(in the rows, 128 means zero)
A single turn carries every row of the set below to another of its rows. Some are shown first; where does it send the rows asked next?
Koti: [113 127  99 131 124 139  79 151 122 106 138  83 123 137 113 141 125 144
 131]
Peb: [111 141 124 174 122 111  95 121 112 121 136 152 126 122 155 110 117 146
 139]
kezu: [116 130  98 148 130 129 105 135 133 118 158 138 101 128 143 108 142 176
 157]
pofu: [116 137 117 160 112 108 116 143  72 100 140  90 144 175 115 115 104 152
 142]
kip: [114 126 121 151 113 124  96 152  83 100 134  90 156 167 109 124 111 140
 143]
belik: [108 134 111 164 119 100 113 124  79 129 155 108 132 183 116  97 111 155
 151]
Dinu: [113 135 116 155 116 104 114 143  71 100 144  87 138 170 113 114  99 154
 144]
Teti: [110 136 111 158 121  99 121 128  76 127 159 108 128 174 115  98  99 163
 153]
gonir: [117 142 122 175 133 111  93 125 109 114 135 150 123 122 152 116 108 146
 147]
Kove: [115 148  92 138 108  98 114 118 158 135 124 102 130 141 115 104 122 145
 156]
nud: [113 134 116 161 113 105 109 140  74 102 140  89 143 179 114 113 110 148
 143]
Saf: [115 129  98 151 129 131 101 133 134 119 156 137 103 133 143 106 149 172
 157]
lom: [125 155  95 137 104 106 135 126 155 131 121 108 137 135 120 111 113 156
 154]
Gizip: [123 135 104 136 117 151 101 158 119 103 131  92 135 135 120 150 123 153
 129]
taga: [116 141 121 172 135 108  92 125 108 114 137 148 120 119 150 115 103 148
 148]
zam: [113 137 113 168 113 109 124 127  78 127 150 114 139 184 122 101 113 158
 150]
Demif: [119 155  89 144  97 112 120 122 154 130 116  98 140 141 125 103 122 152
 148]
duf: [115 139 121 175 133 109  87 122 109 115 134 149 122 125 151 114 111 142
 147]
Robiv: [114 139 121 172 135 106  85 123 109 115 137 147 118 122 149 113 107 143
 149]
nokop: [107 138 111 138 112 141 102 157 114  98 132  86 138 130 114 153 119 150
 134]
mas: [118 129 122 147 114 124 106 156  81  97 136  91 155 159 110 127 101 148
 143]
nofuv: [119 151  92 132 110  98 124 123 155 133 127 102 127 132 115 107 110 154
 156]
leba: [122 152  95 144 102 107 124 121 157 133 118 107 140 145 121 109 126 146
 154]
zavut: [118 132 101 127 123 141  93 156 119 103 139  86 124 127 114 146 113 155
 132]
fonas: [121 159  89 139  99 110 128 125 151 128 120  99 137 133 124 105 112 160
 149]
Sunot: [108 140 123 165 128 103  92 121 111 121 143 146 116 114 150 109 106 150
 141]
Rusu: [112 143 125 169 124 109 101 123 110 119 139 151 122 115 153 112 107 152
 140]
raf: [122 140  99 155 120 112 125 127 124 129 165 119  97 153 126  96 140 184
 159]
Nubu: [111 133 115 156 116 101 106 140  73 102 143  85 137 174 111 112 105 149
 144]
nimev: [114 127 120 142 120 117  99 154  81  98 142  87 147 155 105 123  96 148
 145]
gik: [121 139  99 159 118 113 120 124 126 131 162 120 100 160 128  94 149 178
 158]
riba: [116 155  86 134 103 103 119 123 152 129 124  94 130 131 119 101 109 158
 152]
Koba: [ 99 131 108 138 115 134  84 151 116 102 134  81 132 137 108 146 126 141
 135]
fenet: [115 140 114 163 116 107 131 131  75 125 154 113 136 175 120 103 101 167
 151]
Gunu: [126 144 101 157 117 117 133 130 123 128 161 123 103 153 131  99 141 186
 157]
zer: [117 130 102 140 117 148  85 151 123 106 130  89 134 144 118 145 135 141
 129]
nebo: [103 135 111 143 111 141  93 153 116 101 129  85 140 140 115 150 130 142
 132]
vimud: [113 152  86 139 101 104 111 119 155 131 121  94 133 140 121  99 120 150
 150]
varip: [106 138 123 170 126 105  86 118 113 123 141 147 119 122 151 107 116 144
 140]
gira: [119 132 100 150 127 133 110 136 133 117 155 141 106 129 145 109 144 177
 156]
lep: [102 135 109 133 117 133  93 155 113  99 138  81 129 128 108 149 115 149
 136]
rof: [125 142 100 162 115 119 128 127 125 130 158 123 106 160 132  98 149 180
 156]
vepi: [117 130  99 153 126 134 106 134 135 118 153 140 107 134 146 108 150 173
 156]
Baz: [110 123 119 145 118 116  89 150  84 100 140  85 147 163 104 121 106 140
 145]

belik turns into Teti
fonas turns into Demif
Now find these:
lep turns into nokop
Nubu turns into Dinu
gonir turns into duf
kezu turns into gira
gik turns into raf
Koti turns into zavut
leba turns into Kove
Rusu turns into Peb
nimev turns into mas

